m = [77, -715, 275, 34, -385, -255, 412, -750, 412, 481, 315, 311]
m[0]: 77
m[4]: -385
m[6]: 412
m[5]: -255
m[9]: 481
m[10]: 315

x =
array([[  38,  648,  267,  550,  -90,  622,  -14],
       [ -80,  538, -106,  461, -306,  208,  176],
       [ 192,  -67,  364, -129,  186,   11,  -14],
       [ 249,   26,   60,   54, -101, -408,  203],
       [ -74, -507, -398, -421,   84, -325, -140],
       [  63,  458,   62,  497, -139,  403,    0],
       [-535, -273,   27, -299,  128,  432, -155],
       [-153, -478,  299, -515,  341,   45, -166],
       [ 114, -119, -624,  192, -402, -653,  171],
       [-114,   36, -167,   14,  -14,  145,  -68],
       [  17, -682, -142, -503,  167, -443, -135],
       [ 139,  283,  -21,  328, -106,  137,   39],
       [ 107, -286,   69, -252,  247,  107, -255],
       [-179, -373, -446,    1, -256, -348,   64],
       [-161,  211,   64,    2,   45,  309,  -46],
       [ 118,  140,  166,  198,  -76,  -35,  152]])
Rows and columns are counted from 0.
(0, 0) -> 38
(13, 2) -> -446
(2, 0) -> 192
(10, 4) -> 167
(14, 1) -> 211
(11, 0) -> 139
(9, 2) -> -167
(3, 4) -> -101
(4, 1) -> -507
(9, 4) -> -14
(4, 3) -> -421
(1, 6) -> 176
(9, 6) -> -68
(13, 3) -> 1
(2, 1) -> -67
(11, 2) -> -21
(12, 4) -> 247
(7, 1) -> -478
(8, 0) -> 114
(8, 2) -> -624
(12, 0) -> 107
(14, 5) -> 309
(13, 0) -> -179
(6, 2) -> 27
(15, 2) -> 166
(13, 6) -> 64
(12, 5) -> 107
(11, 6) -> 39
(2, 6) -> -14
(3, 6) -> 203
(3, 1) -> 26
(5, 5) -> 403
(7, 2) -> 299
(7, 5) -> 45
(15, 4) -> -76
(9, 1) -> 36

arr =
66  73  50  29  53  76  27
27  61  59  72  73  44  60
54  27  74  73  68  60  48
62  42  70  64  61  60  47
43  56  59  57  36  65  60
59  47  34  28  34  53  70
50  32  76  47  63  74  25
65  47  35  70  38  33  71
41  30  49  36  58  31  63
62  29  25  47  47  24  27
47  31  70  57  64  39  56
arr[0][0]	66
arr[8][5]	31
arr[7][4]	38
arr[8][0]	41
arr[:, 5]	[76, 44, 60, 60, 65, 53, 74, 33, 31, 24, 39]
arr[3]	[62, 42, 70, 64, 61, 60, 47]
arr[4]	[43, 56, 59, 57, 36, 65, 60]
arr[3][3]	64
arr[10]	[47, 31, 70, 57, 64, 39, 56]
arr[0][5]	76
arr[2][6]	48
arr[4][3]	57
arr[:, 2]	[50, 59, 74, 70, 59, 34, 76, 35, 49, 25, 70]
arr[:, 3]	[29, 72, 73, 64, 57, 28, 47, 70, 36, 47, 57]
arr[2][0]	54
arr[7][6]	71
arr[9][4]	47
arr[1][2]	59
arr[9][0]	62
arr[10][4]	64
arr[6]	[50, 32, 76, 47, 63, 74, 25]
arr[0][6]	27
arr[7]	[65, 47, 35, 70, 38, 33, 71]
